In the rows, zero is written as 128.
Named turns come first, each shown by rows before and after it. Which turns, in which order, take the first row of each pair that follows to the second? Write the first one first, as in the answered first pair.
K_415 (before -> after):
[107  83 164 155  95 113 150 147]  ->  [ 68  94 130 110 159 163 126 143]
[160 180 117  95 139 114 162 143]  ->  [154 169 140 115 115 111 176 156]
[117 110 127 121 128 107 162 147]  ->  [110 113 117 106 145 117 157 141]
K_432 (before -> after):
[134  78 148 148 131  77 133 119]  ->  [152 117 143 168 104  73 139 126]
[141 170 104  91 133  93 157 113]  ->  [132 142 109  76 153  94 152 103]
[123 157 120 113 132 125 174 158]  ->  [107 117 124  97 158 126 167 154]
K_155 (before -> after):
[108 141 126 173 148 127 118 135]  ->  [107 130 131 172 150 129 111 132]
[149 136 129 153 103 122 138  95]  ->  [144 143 128 155 100 127 147 101]
[145 108 137  89 150 102 145 100]  ->  [149 131 127  86 148  99 152 105]
[ 86 112 171 134 111  93 190 167]  ->  [ 90  70 182 129 120  91 166 151]
K_169 (before -> after):
[124  92 131 135 104 117 157 124]  ->  [141 100 115 108 125 106 149 108]
[154 109 134  87 160 119 125  94]  ->  [139 163 110  93 162 147 127 109]
[133  39 156 127 130  81 186 153]  ->  [159  81 105  74 182  71 174 129]
K_38 (before -> after):
[ 94 148 126 130 140 157 171 152]  ->  [103 149 138 146 117 143 180 158]
[132 138 100 112 152 141 149 147]  ->  [114 116 116 126 142 149 155 158]
[ 60  67 160 124 146 131 178 150]  ->  [121 102 170 160  83  83 192 150]
Now pairs of rows:
Between the rows of a pair lie 2 to 3 turns.
[140  78 146 146 111  72 187 134]  ->  [165 142 114 135 118  63 195 135]
K_38, K_155
[ 89 138 110 105 166 141 166 159]  ->  [119 145 137 146 106 103 184 166]
K_38, K_38
[121 104 141 107 119 112 182 151]  ->  [141 153 117 102 116 113 180 150]
K_38, K_169, K_169
[113 165  85 131 157 191 116 138]  ->  [112 132 134 185  91 170 143 162]
K_38, K_38
[110 135  91  98 177 149 115 113]  ->  [169 170 102 126 119  89 150 118]
K_415, K_155
[ 82  79 143 143 136 171 107 136]  ->  [106 120 101  99 178 166 100 112]
K_169, K_169, K_169
[112 133 145 162 111 148 121 137]  ->  [115 153 127 148 127 160 111 134]
K_38, K_155, K_415
[158 102 115  97 134 126 134 103]  ->  [121 146 116 130 110 166 153 142]
K_169, K_155, K_169
[140 209 111 115 120 132 101 128]  ->  [157 205 115 118 113 111 103 119]
K_415, K_169, K_38
[180 163 128 140 102  94 119  91]  ->  [ 92 100 126 102 177 161 108  99]
K_38, K_38
[ 86 150 101 142 138 171 139 152]  ->  [130 131 138 182  76 130 136 141]
K_38, K_155, K_38
[145  99 146 112 131  80 190 121]  ->  [127 195 111 124 132 129 185 143]
K_38, K_169, K_169
[138 141 108  79 184 118 149 126]  ->  [144 109 147 111 136  84 187 143]
K_415, K_415, K_169
[ 76 114 121  85 150 179 103 114]  ->  [ 73  76 161 123 106 165 110 124]
K_155, K_38
[132  60 164 138 104  95 160 134]  ->  [101  67 124  90 180 141 124 123]
K_155, K_415, K_415
[167  91 126  89 161  39 160  94]  ->  [134 172  74  65 201 105 152 108]
K_38, K_169
[142 196  93 127 136 165  86 116]  ->  [194 125 124 126 119  90  83  85]
K_432, K_432, K_415
[199 160 111 125  94  56 137 112]  ->  [191 134 127 135  83  47 158 122]
K_38, K_415
[ 95 164 100 103 164 146 114 141]  ->  [ 98  66 152 120 136 106 116 134]
K_169, K_169, K_169
[ 83 101 154 128 136 111 232 189]  ->  [153  80 158 115 126  47 212 145]
K_169, K_155, K_38
[193 125 122  72 118  73 101 120]  ->  [162 144  96  42 157 102 106 132]
K_38, K_155
